Each row has a hidden score. How much does it go up from the first row of each pair to the second? 15 means little or no change, 30 a big rise and 0 a big fall. The score is a weighted sum of the row's numbers plus the product of two more (or one squared), each taken from its middle value.
[ -3 -11   3  -2  18  60 -25   6  61 -73]
[ 46  -1 -37  -5  54  42 -32 -30 -32  10] >> 9
[ 38   2  38  25  19 -47  35  62   5  11]
[-18  51   8  19 -19 -77 -34 -22 -79  68] >> 17
[ 17 -13 -27  40  12  44 -18  13  48 -49]
[ 42  -2  34   0  84 -38 -19  27 -56  19] >> 13
[  7 -25  21  12   8 -27   5  23 -17  16]
[109 -13 -17  35  60 -67 -15  -2 -17   7] >> 10
[ 19  43   6 -33  60   2   3 -27 -35  46]
[  2 -28  52  15  37 -53  21  45 -38   4] >> 11
[ 15   3  42 -48   1 -10   1  10 -11  17]
[-43  21  25 -22  10  26  28  16   3  24] >> 23
[  8  18 -29  39 -43   6   3  -5 -11  -2]
[-13  -3  50  -5  -7  -5  28  57  -5  24] >> 22
[-66  -1  31   7 -55  20  48  39  48 -29]
[ 48  -3 -54 -24  30   1 -26 -55 -15  23] >> 8
[ -4  31  22  38  -4  -5 -17  12  -3  20]
[ 12  25 -22   1 -33  10 -16 -20  21 -21] >> 9
[-26 -15  22  -4 -23  -8  27  15   7   4]
[ -3 -15 -25 -36 -34  -8  12 -21  13   2] >> 12
[ 46  17 -21  -6  15 -35 -41 -27 -40  -1]
[ 37  19   4 -45  61 -15 -43 -36 -66  21] >> 19
[ 38 -18  43 -14  24  36  -2  40  42 -44]
[-27   7 -11 -27  19  63  -2 -29  12 -11] >> 20
[ 19  19  72 -19  46 -33  37  85 -21  19]
[-31  26  16 -46 -29   6  18 -37 -27  68] >> 11
[-14  36   2  62 -22 -31 -13  -8 -26  53]
[-36 -10  50  43  -2 -27 -12  72 -26   9] >> 20
[ 52  21   6  55  12 -86  -5  10 -53  61]
[-41 -35  34 -25  -4 -18  65  46  20  42] >> 28
[-28  45 -27  20 -60   4 -13 -30 -35  41]
[-26  -4  23  11   4  -8  35  80  29  -3] >> 26
[ 45   6  10  62  10 -61  12  39  -5  15]
[-26 -40  22  23 -15  31  16   9  44 -48] >> 20
[ 14 -57 -11 -14  -2  13  33  67  86 -61]
[ 17  -8 -17  16 -10 -34  51  13  19   2] >> 9
[-38  12  14 -41 -49 -25  10 -29  15  10]
[  8  -9  60  24  37 -11   8  53 -25   8] >> 12
[ 42  29 -22  54   0 -21 -17 -41  -1   9]
[-53  12   6 -44  -3  40   0 -11   3  16] >> 27
[-20  33  58  -1  31   6  -3   6 -44  59]
[  9   1   2  -6 -50 -57  31   1  15  16] >> 9
[ -8  11  19 -25 -21 -13  18  25  11  21]
[ -8   2  47  -9 -43  -3  15  38  20  33] >> 14
[ 40  -1 -45  48  10 -12 -25  -6 -27   3]
[ 17  -1  12   2 -12 -24   5  27  13   5] >> 17
[-53  10  31 -57 -40  28  42  -6   3  15]
[  6  12 -10 -25   7  24 -20 -11  40 -26] >> 16
[-41 -19  17  13 -30  12  18  65  44 -20]
[ 50  24  14 -30  23 -73   0 -18 -54  64] >> 1
[  2  16 -53 -40 -30  34 -13 -39  12 -15]
[ 22  25   7  86 -12 -51 -34  13 -23  -8] >> 15
[-17  12  16  -3 -57  29  42  53   4 -17]
[ 23  -4  32   0  16  -6  12  35  46 -30] >> 19
[-33  -6  65 -69  10  42  40  47  10 -21]
[ 10  -8  -5   7  37  75  -2   8  39 -25] >> 17
[ 10  43  30  29 -27 -49 -24  20 -27  25]
[ 14 -31   0  35 -19 -23  48  44  38  -5] >> 16
[-10  -1  20 -15 -34  17  14  21  26 -16]
[ 31  33 -38  40  -4   1 -17  -1 -19  12] >> 16
[ -3   9 -13  51  -4 -21 -42  -5 -12  12]
[ -5  -2  40  -1 -17 -47  15  20 -39  70] >> 11
[  0  -3  22  16 -11   5 -28  -4   1 -32]
[  2 -12   6 -26 -15   1   8  18   4   0] >> 19
[-19 -39  13 -46  47  15   3 -17 -26   5]
[-17 -24  47  22 -29  11  17  47  12 -18] >> 3
[-27  -4 -14  26 -10  25 -43  -1   6 -17]
[ 26  -7   0 -17 -21 -28   8   7  12  -2] >> 7
[ 49  40 -12  74  50 -62 -37 -42 -55 -27]
[-57   1  21 -21 -34  -8  56  15   5  53] >> 28
[ -8 -33 -22 -39  -8  10  32   5  56 -18]
[ -9  -3  -5 -11  46  29  -8  -9  17 -37] >> 16
[-11  -3  42 -91   6   3   0   8 -26  15]
[ 23  16 -10  12  -5 -57  29  20   8  39] >> 13
[-45   9 -27   9 -53  83 -15 -11  70 -45]
[-30  13 -23   2 -50 -14  13 -34  10   4] >> 9
[-16 -26  31  -3 -32  12  16  42  48 -40]
[ 46  -2 -40  -1  19  51 -26 -44 -14 -36] >> 8
[-64 -34  29 -20 -48  29  64  38  64  -2]
[-36  14  22   4  -5  13 -18 -37 -68  69] >> 3
[  7  30  52 -19  -1 -20   7  12 -20  43]
[ 16 -11 -52  -6  11  29 -26 -40  -8 -37] >> 14
[ 24 -45  21   8  61  13 -35  33  27 -47]
[ 66  14 -62  26  25 -60 -31 -29 -15  16] >> 2
[ 12   7 -35  -2  24 -28 -30 -62 -63  54]
[-10   0 -15  22 -12   9 -24   7  -4  -9] >> 19
[-87   4  76 -16  -1  29   2   3 -18  10]
[  6   0  39 -14 -19 -18  39  20  26  16] >> 16
[-31  16 -35 -46 -59  29   0 -26  21   8]
[ 13  14  20  11   1 -22  38  34  43  -8] >> 18
[ -4   8  43   9  18 -34  -1 -16 -63  44]
[ 40  11 -46  17  65   4  -2 -22  -3 -25] >> 21
[ 73  10  10  15   8 -69  28  20  16  -8]
[ 56  10  -5  26  52 -25 -59 -18 -37 -20] >> 17
[  2 -16  13  14   2 -38  49  49  -6 -15]
[-44  35  16 -65   3  39 -18 -57 -27  70] >> 20
[ 11 -21  27 -39   5  24 -14  -6   3 -38]
[-20   6 -18   7  46  26   3 -37 -10  19] >> 23
[ 42   8 -37 -26  45 -28 -38 -61 -31   7]
[-16  23 -15 -33  -1  54 -15 -50 -12  10] >> 18
[-78 -24  11 -36 -55  47  -6  34  43 -11]
[ -7  16 -15  10 -31  13  -1  14  63 -50] >> 6
[ 15 -30   3  19   5 -10  16 -19  14  -6]
[-11  12   9 -39 -27  45  11  16  14 -26] >> 11
[ 26  -2  -6  32  34 -14 -29 -33 -31  15]
[  3  16  -4  28 -35 -25  -7   7 -30  29] >> 15
[  4   6  32  26  20   9  -8  25 -40  29]
[ -6   1  19   8 -37 -13  -2  18  -7  31] >> 16
[-24 -25  -6 -43  -1  73 -23   3  41 -16]
[ 14   9 -49   3   1  -6  -7 -39  -5  -4] >> 5
[-12   4   9   5 -30   5   5  11  -2 -31]
[ 13 -14  -4  27  12 -37  11   4 -34  37] >> 18
[-23  16  10  26   0  -2   3 -29 -55  51]
[-22   9 -89  36 -50  68 -38 -76  71 -61] >> 19
[  5  15  10  10  13 -11 -14   8 -35  31]
[ 13  12 -56   0  27   8 -29 -68  -4 -13] >> 14
[-34  -8  59 -48   9  40  36  36  19   2]
[ 34 -31 -19  -8  12  -7  23  40  37 -62] >> 10
[-19  -1 -47 -16 -40  19  -6  12  63 -56]
[ -3   1 -68   4  -3  14 -38 -98 -26   4] >> 12
[-18   1  50 -11 -18  -3  25  29  12  26]
[ 20   4   8  40  35  16   1  48  27 -13] >> 19
[ 27  17 -41  -7  24  -5   5 -57 -40  21]
[ 45  12 -20  -4  14 -18 -31 -11 -26   7] >> 14
[-19 -28  51 -16  10  44  69  60  48 -34]
[-16 -18   3  19 -23  -4  44  37  11  -2] >> 11
[-44  15  37  10 -26  -1   5  11 -26  29]
[  1  -9 -24  87 -45  -6 -44 -14  48 -63] >> 12
[-11 -36   6  20 -32  20 -14  10  23 -19]
[ 43   1  -4  26  23 -19 -39 -13  -2 -23] >> 13
[  6 -18 -47 -21  -2 -19  -2 -28  10   1]
[  5  42 -12  66  -8 -12 -51 -29 -32 -13] >> 11
[ 23  -5  17   0 -14   3   6  33  31 -17]
[ 45  11   6  60   2 -73   1  46 -14  16] >> 15
[ 37  10  31  23  49 -69 -22 -12 -60   9]
[ 26 -17   2  -2   2 -30  21  34  24  -8] >> 20
[  0  39  21  42  32  -9 -47   3 -61 -16]
[-30 -42   4 -59 -15  42  11 -19  18 -19] >> 23
[ -5   2 -39 -17  19  66  -1 -20  21 -23]
[ -4   8  43  22  11 -18  -3  23 -54  44] >> 8
[ 52  -1 -22   2  56   4 -37 -11 -23   0]
[-27   2  -4 -40 -24 -13  16  19  29   8] >> 19
[ -2  10  -7  -7  25  53 -20   2 -19 -12]
[ 38 -14 -23  61   3  30  -6  20  38 -37] >> 12
[  9   4  15 -48  54  19   1 -17  14 -23]
[-16 -37  16 -73  -7  25  71  -1   8  31] >> 16
[ 38   4 -48  36  23   6 -60 -24 -10 -18]
[-31 -28  63  -9  41 -11 -20  10 -19   6] >> 19
[-40  -4  41  -4 -27  20   0   9 -21   9]
[  8 -27  12  25 -16   2   6  -6  -3  -4] >> 15
[ 42 -18  -9 -12  36 -45 -36 -28 -39  32]
[ 44  36 -13  19  36 -13 -39 -33 -57 -12] >> 10
[-29  25  13 -15 -40 -39  41 -29 -36  78]
[ 26  42  27  16  52 -60 -16 -28 -68  48] >> 14
[-12  -7  -5   6 -49 -42  10  -2 -14   0]
[-34   3  29 -26 -27  13  60  44  14  30] >> 24
[ 52 -10 -52  -9  49 -36 -10 -28 -27   6]
[  3 -13  40  17  42   4  13  41   5 -15] >> 20
[ 65 -27  10  40  28  16   9  53  27 -47]
[-29  13  10  29 -26 -47  -5  -4 -36  17] >> 17
[  6  -4  -5  27 -17 -26  28  24  28   0]
[-19  -3  10 -30 -31  26 -20  -8  15 -36] >> 13
[ 52 -20 -23  40  31   1 -20  -5 -14  -7]
[ 10 -20  -9  14 -18  20  47  58  59 -41] >> 20
[ 28  -2 -22  24  13  49 -34  -1  16 -35]
[-17  31  24  14 -27 -15  16   7  -5  40] >> 16
[-18 -10  29 -36  -3  19  -1   0  -6  16]
[-10  -5   4 -42   9  50 -12 -28  -2 -25] >> 14
[   1   37   38   26   66  -56  -43  -30 -100   59]
[-27  14  26   0 -15 -45  14 -11 -77  82] >> 15
